In the rows, 128 means zero.
First come named moves, each a turn or a mirror, each shown by rows before and after it. For each pair of rows after them, which moves, in which order, take the first row to the second? The first pair is done for you.
der (before -> after):
[203 136  94 151  84 116 114 145 135 125] -> [193 141 112 159  91 105  87 132 119 143]
[178 101 109  58 118 114 107 141 149  80] -> [161 107 138  70 126  94  55 121 116 121]
[171 116  99  99 132 154 150 119 138  95] -> [147 125 139 114 141 127  78  90  95 146]
dobar (before -> after):
[ 99 107 111  87 122 153 183 171 187  98] -> [117  93 118  48 125 133 138 164 181  93]
[129 163 130 177 118 116 111 128  92 144] -> [108 153 141 161 131 111  90 121  87 147]
[155 130 125 135 130 123 121 122 117 120] -> [120 130 130 148 139 131 144 119 117 127]
[117 156 107 170  97 146 167 143 147 113] -> [ 68 117 145  93 129 116 100 118 129 115]
Ledom (before -> after):
[144 156 114 194 103 129 126 139 123 161] -> [164 107  99 100 154 152 126 104 137  83]
[161 138 117 175 126 148 146 125 119 129] -> [140 111 129 125 165 154 126  96 110 105]
[ 94 108 134  86 130 112 120 140 136 127] -> [107 133 125 132  97 109 132 165 144 149]
Then:
Each pair is 2 to 4 moves apart.
[177 117 131  87 139 148  83  86 106 126] -> [115 118 135 116 172 180 133  71 101 127]
dobar der Ledom dobar
[102 110 142  76 139 140 124 129 129 133] -> [163 145 124 128  93 126 117 154 132 158]
Ledom Ledom der Ledom
[102 115 141 106  84 121  96 148 124 158] -> [121 122 125 114  71 126 108 160 133 156]
Ledom Ledom Ledom
[109 122 159 129 134  88 153 150 139 159] -> [161 140 146 148 121  91 142 146 137 161]
Ledom der dobar
[205 116 132 142 102 115 110 114 154  84] -> [168 130 127 192 107 142 168 121 162  90]
dobar dobar dobar
[163 112 154 102 113 104  67  81  95 128] -> [ 93  89 137  88 150 151 166  90 130  79]
Ledom dobar Ledom dobar
[178 149 101 158  92 128 180 143 150 119] -> [ 80 101 137  94 172 143 164  91 129 102]
der dobar der Ledom
[156 128 133 112 117 114  87 120 126 134] -> [156 136 110 135 113 140 152 139 147 113]
der dobar dobar dobar
[142 138 140 173 110 134 162 140  94 162] -> [ 87 101 157 106 151 133 152 119  93 134]
Ledom Ledom Ledom dobar
[168 157 115 154 124 144 141 136 123 119] -> [178 139 122 109 127 127 108 131 123 102]
dobar dobar der
[140 120 136 104 116 135 166 157 147 128] -> [135 121 158 102 122 117 106 137 118 157]
dobar dobar der
[124 147 128 162  96 124 143 144 131 151] -> [117 139 136 143  90 107 120 149 132 158]
dobar Ledom Ledom Ledom
[ 66 103 138  94 149 119 127 117 131 111] -> [164 134 121 117  91  85  83 138 130 131]
Ledom Ledom Ledom dobar
[ 38 114 152 134 124 112 116 137 126 169] -> [117 154 118 202  84 128 150 156 135 172]
dobar Ledom Ledom dobar
[119 136 120 149  98 121 130 158 150 128] -> [158 140 111 148 106 135 127 140 142 113]
Ledom der dobar
[106 149  96 158 156 192 149 128 130 129] -> [102 137 108 131 180 186 116 102 112 128]
der Ledom Ledom
[110 144 148 129 101 123 125 145 144 143] -> [109 133 153 102 114 119 105 134 141 134]
dobar Ledom Ledom
[151 134 118 150 122 126 112 119 113 138] -> [112 116 130 127 152 138 124 103 113 125]
dobar Ledom Ledom
[208 162  91 166  83 114 124 146 135 120] -> [148 107 127  57 126  82  64 125 131 101]
dobar der dobar
[119 124 143 147 141 121 106 129 102 133] -> [105 128 137 153 123 117 129 152 120 134]
der dobar Ledom
[162 139 112  52 120 128 101 110 116  87] -> [ 50 136 150  73 124 118 117 124 111 134]
Ledom der dobar der
[ 94 105 123  93 138 129 150 132 149 100] -> [117 105 119  83 143 132 141 122 150  90]
Ledom dobar dobar Ledom
[150 141 136 139 111 114 104 112 116 140] -> [137 137 138 136 135 124 106  95 107 133]
dobar Ledom der
[146 121 132  94 117 121 118 150 139 113] -> [125 133 145 128 103 110 108 155 129 145]
Ledom Ledom Ledom Ledom
[118 127 119 137 153 149 148 121 118 122] -> [110 124 124 132 152 148 149 127 121 122]
dobar Ledom Ledom dobar
[112 141 128 122 110 118 139 145 133 167] -> [103 123 125  92 133 135 156 133 139 135]
dobar Ledom dobar Ledom
[146 135 126 154  77 121 152 145 135 116] -> [ 93 100 143  97 118 122 145 126 133  97]
dobar Ledom Ledom
[104 117 138 133 178 135 117  97 132 106] -> [174 143 109 164 128 125 131 129 152 107]
der dobar Ledom Ledom
[131 147 126 127 149 135  72 114  70 134] -> [147 142 120 111 131 120  62 129  79 128]
Ledom dobar dobar
[148 155 118 154  89 123 158 163 153 138] -> [ 92 119 129 100 158 154 166 121 142 102]
Ledom dobar dobar
[132 135 139 121  93  88 119 166 139 154] -> [143 136 113 125 103 121 171 164 155 117]
der Ledom dobar
[186 132 113 131 100 127 140 146 152 113] -> [136 146 138 172  94 118 136 149 135 163]
dobar dobar Ledom dobar
[112 156 119 191 150 148 151 153 126 133] -> [177 158 117 173 132 125  95 150 117 131]
dobar dobar der
[113 131 121 130 147 149 182 162 131 125] -> [108 124 125 116 158 149 176 153 128 115]
Ledom Ledom Ledom
[ 48 110 136 110 174 160 170 113 136 100] -> [147 153 150 148 102  88  51 130 104 175]
dobar der Ledom
[160 134 134 133 147 128  87  94 103 127] -> [ 80 130 144 152 156 139 132 106 110 141]
dobar dobar der Ledom
[163 139 101 145 107 110 123 138 134 117] -> [107 142 127 160 120 104 110 129 112 149]
Ledom Ledom dobar
[192 115 114 105 178 154 108  67 122  78] -> [137 101 141  83 189 132  71  65 110 101]
dobar Ledom der dobar
[ 83  98 121  90 166 157 140 101 133 109] -> [118 122 139 122 144 128  64  89  96 163]
der dobar Ledom
[141 150  96 149 106 149 162 139 128 124] -> [ 81 141 128 151 129 144 141 121 104 150]
dobar dobar dobar der
[111 158 119 190 121 153 178 136 129 154] -> [ 69 130 125 131 113 128 180 165 157 143]
dobar Ledom dobar der
[ 44 107 159  88 117 107 129 159 143 139] -> [107 101 151  59 100  85  85 160 145 127]
dobar dobar dobar
[166 105 116  49 126  97 100 120 145  77] -> [ 81 154 126 175  79 101 173 175 154 157]
dobar dobar Ledom der
[172 125 107 103 103 116 104 136 143 106] -> [147 127  97 124 105 143 159 145 158  93]
dobar dobar der dobar
[118 150 147 170 131  99 113 121  88 167] -> [193 127 102 117 138 124 148 123 122  88]
dobar dobar Ledom
[ 88 118 145 116 147 137 121 122 132 122] -> [109 127 148 125 127 118  89 125 123 144]
der dobar Ledom
[155 151 121 204 167 180 161 100 123 126] -> [209 135 107 146 165 170 137 101 137  85]
Ledom dobar Ledom Ledom
[179 128 107 102 112 131 164 148 161 100] -> [139 136 147 105  94  81  95 154 137 166]
dobar Ledom dobar Ledom
[ 94 112 140 100 140 122 103 121 129 121] -> [ 76 129 136 141 140 141 138 126 127 132]
dobar dobar der
[ 87 120 137 119 131 118 126 135 131 134] -> [116 126 117 133 116 130 156 147 147 119]
der dobar dobar
[133 117 116 121  94 115 150 140 135 147] -> [100 113 125 123 111 124 161 129 129 149]
Ledom dobar dobar Ledom
[140 154 105 206 102 147 220 170 159 131] -> [179  87 108  44 128 115 146 151 173  56]
dobar Ledom der Ledom
[153 163 136 136 122 122  97 120 103 150] -> [150 167 131 155 119 132 116 124 105 151]
dobar dobar dobar
[182 131 116 141 130 134 140 121 135 126] -> [161 130 137 144 142 120 103 103 114 149]
der Ledom Ledom
[ 72 137 142 162 101  92 121 158 136 177] -> [149 134 101 137  75  98 144 180 173 130]
der dobar dobar
[151 131 114 141 113 149 175 140 129 153] -> [ 97 122 140 136 134 146 157 125 114 174]
dobar dobar dobar der
[123 105 157 117 145 106  41 123  98 123] -> [192 124 128 142 116 111  54 136 109 113]
dobar dobar dobar
[158 152 117 157 128 132 129 110 116 122] -> [117 134 139 123 149 120 100  98 106 123]
dobar dobar dobar dobar
[125 159 140 150 151 138 122 115 108 188] -> [191 145 102 104 130 136 139 140 147 133]
der dobar dobar
[132 145 112 153 109 121 154 158 140 127] -> [ 89 117 131  98 130 110 133 148 135 120]
der dobar der dobar
[119 126 133 141 186 147 139 113  97 151] -> [171 127 120 124 176 141 126 113  99 132]
Ledom Ledom der dobar
[175 144 123 118 110 118 133 139 147 113] -> [130 144 151 126 111  94 103 143 134 152]
dobar dobar Ledom
[ 76 113 133 138 141 143 164 129 127 120] -> [122 137 117 177 115 147 170 134 128 130]
der dobar dobar
[207 147 157 145 137  89  82 152 104 164] -> [103 106 185  83 183  89  88 141 109 145]
dobar der dobar
[118 130 136 136 104 120 123 153 132 147] -> [116 123 138 116 113 117 108 145 127 144]
der dobar Ledom der
[154 162 111 173 136 162 172 134 134 127] -> [184 140 121 116 164 151 117  96 119 102]
Ledom der dobar
[199 148 111 119 112 127 134 119 130 137] -> [114 116 138  76 164 139 142  93 122 121]
der dobar Ledom dobar
[103 139 141 115  99 123 165 175 174 131] -> [ 88 136 176 107 118 101  97 141 133 162]
Ledom Ledom Ledom der
[133 137 153  95 171 107  91  99 148 139] -> [147 164 153 146 165 118 101  92 135 160]
dobar der Ledom Ledom
[165 143 138 111 134 144 106  94 112 111] -> [135 129 132  99 144 159 145  99 128  91]
dobar dobar der
[154 150 134 124 106 151 104 136  86 141] -> [164 148 126 120 106 154 107 139  91 132]
Ledom Ledom Ledom
[138 118 147 141 113 107  80 129 122 155] -> [147  93 125  96 114 112 113 141 155 108]
der dobar dobar
[114 113 132 102 128 116  88 170 127 146] -> [123 102 128  84 158 133  94 144 123 122]
dobar Ledom der
[148 125 118 109 150 150 148 111 127  88] -> [159 131 122 112 152 147 135 106 119  93]
dobar der Ledom Ledom
[192 165 114 167 131 124 112 113 109 122] -> [125 137 142 133 182 128  99  77  91 121]
Ledom dobar der dobar
[154 144 138 175 166 145 101  81  84 142] -> [191 135 118 155 166 153 118  82 102 103]
Ledom Ledom Ledom Ledom
[119 156 118 132 166 156 157 108 141 131] -> [157 154 127 114 148 126  93 102 127 145]
dobar Ledom Ledom der
[114 128 139 114 153 130 142 119 142 113] -> [113 140 150 136 149 124 122 113 123 140]
dobar dobar der
[146 159 125 171  81  93 163 204 147 143] -> [144 153 152 150  88  62  90 181 118 166]
der dobar dobar
[140 137 122  76 136 102  99 101 144 123] -> [144 168 106 144 100 111 148 137 159 145]
der Ledom dobar der
[114 111 111 122 136 162 168 128 125 123] -> [ 99 102 119 101 146 151 145 119 118 122]
dobar dobar dobar
[122 140 133 175 125 101 129 139 128 166] -> [182 135 118 147 125 101 106 124 128 138]
Ledom Ledom dobar
[123 127 122 142 156 152 162 110 110 125] -> [153 136 128 149 147 140 121 105  93 141]
dobar dobar der
[116 123 129 139 162 174 129  92 141 128] -> [ 96 130 143 147 155 163 115  96 137 149]
Ledom dobar dobar dobar
[198 126 114 135  91 118 131 134 134 147] -> [188 125 103 142 104 142 171 131 141 129]
dobar Ledom der Ledom
[179 116 111  83 139 111  88 120 150 115] -> [127 126 103 130 171 165 174 110 155 103]
Ledom dobar Ledom dobar
[135 148 147 172 135 134 128 139 128 129] -> [116 121 140 121 147 137 146 145 153  94]
der dobar der
[174 138  97 147  97 143 120 177 120 134] -> [118 144 112 173 111 151 143 175 114 154]
dobar dobar Ledom dobar
[183 141  92 171 158 153 147  85 129  97] -> [120 140 133 171 178 135  95  62  93 140]
Ledom dobar der Ledom
[131 113 123 102 147 135 143 108 129 109] -> [ 96 122 133 134 143 137 155 120 128 134]
dobar Ledom der Ledom
[113 147 136 198  94 131 146 161 111 170] -> [ 55 107 154 120 105 108 139 174 132 147]
dobar der dobar Ledom
[152  85 113 102 102 102 111 132 137 104] -> [ 79  82 137 123 140 121 124 107 115 121]
dobar Ledom der
[136 154 133 187 127 137 124 112 108 160] -> [168 117 115 115 154 152 130  94 125  92]
der Ledom dobar
[130 158 111 158 116 147 144 111  92 121] -> [133 134 102 108 121 146 152 119 112  82]
dobar der dobar dobar
